[[-17.2  20.6  28.7  15.4 -22.2  25.1  20.2  -7.5]
 [ 15.1 -37.9 -49.0 -25.9  33.4 -46.6 -17.2  -4.0]
 [ -0.4 -15.9 -31.7  -6.6   9.1 -15.3 -28.3   8.5]
 [ 25.4 -38.3 -53.6 -15.4  27.5 -31.1 -36.4  28.8]
 [ -6.4 -22.4 -22.3 -16.1  10.9 -30.1  -4.3 -23.4]
 [  5.4 -15.8 -18.4  -5.3  13.1   2.7 -19.6  19.7]
 [ 16.4 -18.9 -34.8 -16.7  26.8 -32.8 -18.4  15.1]
 [ 18.4 -41.6 -54.0 -18.4  22.2 -36.3 -19.4  20.7]]
|
[[-17.2  20.6  28.7  15.4 -22.2  25.1  20.2  -7.5]
 [ -0.4 -15.9 -31.7  -6.6   9.1 -15.3 -28.3   8.5]
 [ -6.4 -22.4 -22.3 -16.1  10.9 -30.1  -4.3 -23.4]
 [ 16.4 -18.9 -34.8 -16.7  26.8 -32.8 -18.4  15.1]]

[[-15.0  -4.3 -18.7   1.1 -10.8  -4.4   5.0  14.2  -3.0]
 [  4.0   1.1   1.7   5.2  -0.2   2.1  -6.1  -8.8   4.8]
 [ -3.1  -5.5 -12.5 -14.2  -6.0  -0.6  11.2  19.0  -9.2]
 [ 27.9   2.0   6.9   7.9  16.3  15.7  -9.6  -5.6   6.2]
 [ -2.2  -3.1 -16.8   5.8  -6.4   3.1  -1.8   5.2   1.2]
 [ -6.3 -12.2 -11.1 -50.5  -8.8  -4.3  40.9  54.9 -29.5]
 [ -9.4   0.7   0.3   0.6  -5.3  -4.6   2.1  -2.5  -0.3]
 [  5.6   1.8   1.7   7.8   3.1   2.6  -8.7 -10.6   5.0]]
|
[[-15.0  -4.3 -18.7   1.1 -10.8  -4.4   5.0  14.2  -3.0]
 [ -3.1  -5.5 -12.5 -14.2  -6.0  -0.6  11.2  19.0  -9.2]
 [ -2.2  -3.1 -16.8   5.8  -6.4   3.1  -1.8   5.2   1.2]
 [ -9.4   0.7   0.3   0.6  -5.3  -4.6   2.1  -2.5  -0.3]]

[[ 16.2  23.2   6.9]
 [-10.1 -25.7  -1.2]
 [-38.5 -39.5 -51.6]
 [-15.2  -1.9   0.0]
 [ 14.2   7.8   4.4]]
|
[[ 16.2  23.2   6.9]
 [-38.5 -39.5 -51.6]
 [ 14.2   7.8   4.4]]

[[ -0.6  49.7  -4.1  19.1 -28.5  -0.4  -7.7]
 [  3.2 -19.1  -3.1 -20.7 -19.4  -5.8 -39.4]
 [ 12.4  18.1  -3.7  25.3  41.6  49.8   0.9]
 [ 47.3 -10.8 -44.6  -7.0  25.7 -30.3  -1.8]
 [ 48.1   3.7 -14.7  19.3  -4.6  -8.8  16.8]
 [ 17.7 -26.9 -14.7 -32.6 -16.5  -5.4   7.1]
 [ 21.4 -32.3  -4.1 -44.6 -21.7 -23.4 -15.9]
 [-13.2 -52.7 -16.8 -36.3  26.2  17.5   2.2]
 [ 17.9  11.7  14.4  25.6  39.9  -2.6  15.1]]
|
[[ -0.6  49.7  -4.1  19.1 -28.5  -0.4  -7.7]
 [ 12.4  18.1  -3.7  25.3  41.6  49.8   0.9]
 [ 48.1   3.7 -14.7  19.3  -4.6  -8.8  16.8]
 [ 21.4 -32.3  -4.1 -44.6 -21.7 -23.4 -15.9]
 [ 17.9  11.7  14.4  25.6  39.9  -2.6  15.1]]

[[ 32.0  -6.4  -3.5   0.9  27.7 -24.4 -17.8   6.3   2.9 -28.9  22.2  -0.3
  -19.5   5.4  31.0 -19.3]
 [ -0.4  -7.0  17.3 -29.0 -25.4  14.7  -4.1 -35.8  10.8 -12.3   2.3 -10.6
  -43.0   9.4  13.8   6.0]
 [ -2.0  -6.0  17.6 -29.2 -25.1  16.3  -3.1 -36.0  10.1 -10.5   2.0 -10.7
  -42.3   9.9  12.4   7.2]
 [  7.7  -7.9  15.7 -27.4 -16.8   7.5  -8.4 -32.1  10.6 -19.2   8.3  -9.6
  -46.0  10.4  21.3   1.4]
 [-26.3   0.7  13.3 -18.1 -38.2  28.8  12.6 -27.3   4.3  16.9 -16.9  -5.5
   -9.6   0.9 -17.4  19.4]]
|
[[ 32.0  -6.4  -3.5   0.9  27.7 -24.4 -17.8   6.3   2.9 -28.9  22.2  -0.3
  -19.5   5.4  31.0 -19.3]
 [ -2.0  -6.0  17.6 -29.2 -25.1  16.3  -3.1 -36.0  10.1 -10.5   2.0 -10.7
  -42.3   9.9  12.4   7.2]
 [-26.3   0.7  13.3 -18.1 -38.2  28.8  12.6 -27.3   4.3  16.9 -16.9  -5.5
   -9.6   0.9 -17.4  19.4]]

[[-20.7   4.4  -5.6 -10.3]
 [  9.9 -16.4 -41.2 -22.2]
 [ 15.9   2.0 -19.0 -14.8]
 [-23.9  -1.0 -19.3 -14.9]]
|
[[-20.7   4.4  -5.6 -10.3]
 [ 15.9   2.0 -19.0 -14.8]]

[[ -2.2  -0.6  15.6]
 [  2.1  -6.3  16.6]
 [ 10.1  -1.2  55.3]
 [ -2.1  -1.9  10.3]
 [  3.3  -1.4  -6.5]
 [ -0.2  -5.2  11.2]
 [  4.6  -1.9 -11.6]
 [ -0.5  -2.4   8.2]
 [ -4.7  -1.8  21.6]
 [ -4.7  -4.4  25.5]]
|
[[ -2.2  -0.6  15.6]
 [ 10.1  -1.2  55.3]
 [  3.3  -1.4  -6.5]
 [  4.6  -1.9 -11.6]
 [ -4.7  -1.8  21.6]]

[[-17.6  -3.1 -25.5   7.4  -1.3 -15.7 -22.1   6.7 -14.0]
 [ -7.7   3.2 -16.2  -8.7  -1.1 -18.9 -13.1   8.6  -6.2]
 [ -0.5  20.9  21.2  31.6  36.4  -3.7  22.9  -8.1  30.3]
 [ 22.2  45.0  34.2  16.6  14.4  13.1  16.8  -3.2  28.9]
 [ -6.4  19.6  18.4   3.5  14.8  14.0   6.9 -16.5   8.9]
 [-18.6   4.1   0.7  -3.0  15.3 -15.3 -19.2  19.0  -9.0]]
|
[[-17.6  -3.1 -25.5   7.4  -1.3 -15.7 -22.1   6.7 -14.0]
 [ -0.5  20.9  21.2  31.6  36.4  -3.7  22.9  -8.1  30.3]
 [ -6.4  19.6  18.4   3.5  14.8  14.0   6.9 -16.5   8.9]]
